Some points, each followed by its number:
[ 0.3  -0.53  1.76  1.41  0.1  -1.47 -0.91  0.51  0.6  -1.05  1.55 -0.07
 -2.85  1.78 -1.93 -0.74  1.82  0.97  0.22  0.85 -0.13 -1.32  1.61  0.88] 0
[ 1.32  0.59  1.    2.21 -0.61 -0.61 -1.37 -1.79  0.46  2.16  2.43 -0.59
 -0.32  1.49  0.12  1.72  0.45  0.29  1.82 -0.03 -1.57 -0.52  2.95 -0.33] 1
[-0.45  0.91 -0.05  1.3  -0.49 -0.54 -1.25  0.69 -0.12 -0.69 -0.43  0.06
 -0.01  0.17  1.72  0.77  2.05 -0.78  0.45  0.44 -0.65 -1.01  0.99  0.33] 2
[ 0.12  0.35  0.07 -0.36  0.01  0.03 -0.27  0.23 -0.5  -0.42 -0.34 -0.44
 -0.8  -0.43  0.39  0.88  0.23  0.6   0.95 -0.41 -0.24  0.23  0.4   1.11] 3
[-0.13  0.64  0.31  1.76  0.22 -0.62 -1.53  0.23  0.08  3.64  1.83  0.41
  0.02 -0.77  0.87  1.05 -1.12  0.07  0.77  1.16 -0.54 -0.3   0.92 -0.2 ] 4
[ 1.17 -1.38 -0.52  0.85 -1.8   0.09 -0.09  0.31  1.04  2.02  0.87  1.6
  0.59 -0.84  2.35  0.65 -0.94 -0.32  0.59  0.49  0.28 -0.75  0.18  0.06] 5
[ 0.99 -0.54  0.33 -1.03  0.24 -0.71 -1.15  0.98  0.58 -1.42 -0.96  1.41
  1.82  0.98 -0.03  0.38 -0.71  1.7   0.5   0.78  0.56 -0.55 -1.12 -1.46] 6
[ 0.42  0.35 -0.93  0.41 -0.82 -0.07 -1.6   0.1  -0.71 -0.35  0.   -1.94
 -0.5   0.68  2.14  1.23  0.12 -1.22  0.96  2.75 -1.26 -1.06  1.54  0.59] 7
[-0.14  0.06  0.18 -0.37  0.7   0.28 -0.61 -2.07 -1.09 -0.53 -0.04  1.01
  0.35  1.27 -0.68  0.05  0.75 -0.25  0.26 -1.83 -1.39  0.72  0.69  0.44] 8
[ 0.41 -0.46 -0.65 -0.16 -0.71 -0.29  0.75  0.16 -0.66 -1.4  -0.77  0.85
  0.36  0.62 -0.45 -0.63 -0.79  3.21 -0.82 -0.39 -0.16  0.5  -1.28 -1.01] 9
[-0.16 -1.75  0.22  0.24 -0.5   0.06 -0.8  -0.7  -0.18  0.83 -0.26  0.1
  0.65  1.33  1.06  0.72  0.31  0.56  0.81 -0.01  0.61  0.03  0.25  0.88] 10
[-1.11  0.29 -0.66  1.73 -0.33  0.72  1.8   0.25 -0.15  0.08 -0.16 -0.22
  0.06  0.51  0.11 -0.88  1.25  1.22  0.84  2.05 -0.3  -1.28  0.37 -0.68] 11
[-0.14 -2.43  0.25  0.61  0.59 -0.1  -1.06  2.04  0.38 -1.6   0.02 -1.08
 -0.52  1.57  1.37 -1.31 -0.7  -0.42 -0.53  1.51  1.89 -0.54 -1.49  1.31] 12
[ 0.05  0.05  0.74 -0.14  2.32 -1.68  2.88 -0.49 -3.2  -0.68 -1.15 -0.11
 -1.77 -0.69 -0.17 -1.99  0.41  0.44 -1.34  0.81 -1.22 -0.64 -2.18  0.04] 13
[-0.64 -0.11 -0.41 -1.5   0.25 -0.78  1.36  0.78 -1.26 -3.31 -2.58  1.12
 -0.08  0.19 -0.47 -0.91 -0.57  0.32 -2.52  1.57  0.55 -1.12 -1.99  1.94] 14
[-0.22 -0.66 -1.09  1.22 -2.49  0.09 -0.46  1.51  0.98  2.6   1.72  1.06
  0.54  0.23  1.54  1.23 -2.52 -0.41  0.73 -1.33  0.1  -0.38  0.68  0.54] 15
[-0.65 -0.34  0.73 -1.5   1.34  0.52  0.21  0.23 -0.08  0.16  0.08 -0.61
 -0.14  0.18  0.25  0.58  0.    0.24 -0.44 -0.21  1.07  0.51 -0.12  0.1 ] 16
[ 0.32  0.99 -0.31 -0.65  0.4  -0.34 -0.63  0.66 -0.76 -0.58  1.    0.43
  0.09 -0.66 -0.99  0.24  0.49 -0.56  0.74 -0.49 -0.24  0.09  0.06  0.31] 17
[ 0.3   1.35 -0.55  2.07 -0.08  0.22 -1.18  0.4  -1.88 -0.81 -0.06 -1.33
  0.05  0.28  0.88  1.61  0.47 -1.61  0.62  2.01 -0.84 -1.14  1.7   1.08] 18
New points follow, each followed by the numbers of its two nearest points above by angle, seen from the average point of the numbered points, nearest first.
[ 0.36  0.09 -0.3  -0.4  -1.24 -0.09 -0.31  0.62 -1.17  1.24  1.93  1.76
 -1.36 -0.41  0.67  1.77 -0.45  0.5   0.71 -0.89  1.08  1.5   2.07 -0.31] 15 4
[ 0.33  0.05 -0.64 -0.15 -1.06 -0.22  0.63  0.34 -0.43 -1.79 -0.63  0.3
  1.06  0.4   0.34 -0.83 -0.32  2.68 -0.73 -0.17 -0.42 -0.52 -0.77 -0.98] 9 6
[ 0.01 -0.11 -1.1  -0.63  0.38  1.12  0.5   2.23  1.48 -0.85 -0.92  0.04
  0.16  0.17 -1.28 -1.7  -0.12  1.07 -0.86  1.48  0.52 -0.38 -0.84  0.28] 14 9
[ 0.94 -1.7  -0.67  0.28 -0.18 -0.38 -1.18  0.3   0.42 -1.23 -0.8   0.42
  0.27  1.38  1.41  2.   -0.71 -0.1   0.74  0.7  -1.43 -0.02  0.48  0.31] 7 6
[ 0.15  0.06  0.76 -0.45 -1.32 -1.34  0.39 -0.2  -0.44 -0.06 -0.87  0.08
  0.39 -0.2   0.32  0.53 -0.85 -0.25  0.42  0.96 -0.17 -1.23  0.07 -0.86] 6 14
[ 0.46 -0.49  0.73 -0.27  0.5  -1.02  1.56  0.09 -1.48 -1.16  0.66  0.27
 -1.15  0.62  1.15 -0.64  0.3  -0.49 -0.82  0.59  0.4  -0.14 -1.17 -0.2 ] 13 14
[ 0.27  2.03 -0.8  -0.7   0.91  1.43  0.34  1.18 -1.75  0.09  0.61 -0.92
  1.58 -1.5  -0.09 -0.92  0.84 -1.34 -0.93 -0.44  0.38  1.38 -1.04 -0.2 ] 17 16
[-0.97  1.5  -0.56  0.07  0.88 -0.21  1.57  0.2  -0.99  0.92  0.01 -1.21
 -1.96 -0.47 -0.51 -1.35  0.32  0.52 -1.08 -2.06  0.47  1.13 -2.26 -0.45] 13 16
[-0.57  0.33 -0.03 -0.84  1.97  0.04  0.41 -2.94 -0.74 -1.35 -0.33  1.85
 -0.62  0.26 -1.56 -0.69  1.75 -0.08  0.13 -3.09 -2.14  2.24  0.98  0.88] 8 17
[ 0.4   0.29 -0.39  1.27 -0.29  1.66  1.63  0.92  0.06  0.    0.32 -1.11
 -0.7   0.79 -0.88 -2.3  -0.28  1.93 -0.08 -0.51  1.09  0.76 -3.1  -0.28] 9 11
[ 1.08  0.55  0.61 -0.76 -1.87 -1.11 -0.21 -0.95 -0.49 -1.53 -1.5  -0.07
  0.4  -1.37  1.5   1.78 -1.34 -0.34 -0.53  0.95  0.41 -0.02 -0.99 -1.07] 6 14
[ 0.09  0.16  0.28  0.28 -0.6  -0.97  0.18  0.56 -0.17  0.15 -0.35 -1.12
 -1.32 -1.34  1.13  0.42 -0.13 -0.41  0.23  1.21  0.76 -0.61  0.22  0.02] 7 3
[-0.29 -0.13  0.2  -1.05  0.7   0.02 -0.59 -1.    0.43  0.86  0.8   0.65
  0.67  0.45 -0.56  0.22  0.54  0.92  0.63 -0.39 -0.71 -0.31  1.44  0.13] 8 1
[ 0.66  0.03  0.4   1.48 -0.78 -0.13 -0.68  0.08 -1.15  0.57  1.26 -0.68
 -1.41  0.84  0.24  1.11 -0.02 -0.71  0.77 -0.08  0.85  2.06  0.52 -0.46] 1 4
[-0.29  1.08  0.38 -0.41  0.43 -0.79  0.58 -0.16 -1.54 -0.79 -0.21  0.38
 -1.5   0.1   0.35 -0.03  0.36  0.32 -0.29  0.42  0.19 -0.24 -0.67 -0.12] 13 14
[ 0.4  -1.74  0.78 -0.36 -1.08  0.45  0.66  0.04 -0.45  0.07  0.95 -0.33
 -2.26  0.02  0.15  0.58  1.02 -0.24  0.15 -0.24  1.25  1.05 -0.23  0.46] 16 3
[-0.51 -2.16 -0.1  -0.45 -0.87  0.63 -0.07 -0.17 -0.01  0.24 -1.11  0.4
  2.13  0.31  1.63  1.29 -0.17  0.95  0.27 -0.17  0.05  0.7  -0.11  0.6 ] 10 5
[-0.28  0.76  0.3   0.54  0.05 -0.16 -0.29 -1.96  0.02 -1.17 -0.26  0.79
  0.29  0.63 -0.5  -0.2   0.6  -0.78  1.08 -1.61 -1.16  0.52  0.57  0.41] 8 17
[-0.21  0.27  0.58  0.01  0.16 -1.06  1.27  0.32 -0.97 -0.86  0.09 -0.32
 -1.41 -0.12  0.07 -0.21 -0.07 -0.51 -0.59  0.27  0.15  0.36 -0.59 -0.22] 13 14
[ 0.85 -0.28  0.47  0.02 -0.9  -0.58 -0.12 -0.68 -0.25 -1.07 -0.65  0.55
  0.02 -1.11  0.58  1.39 -0.76 -0.7  -0.71  0.5  -0.02 -0.24 -0.04 -0.3 ] 14 5
[ 0.15  0.84  0.23 -0.45  0.95  0.14 -0.04  0.4   0.42  1.67 -0.97  0.65
 -0.42 -0.38 -0.84 -0.29 -0.76 -0.14 -0.28 -0.44 -0.41 -0.43  0.48  0.5 ] 16 17
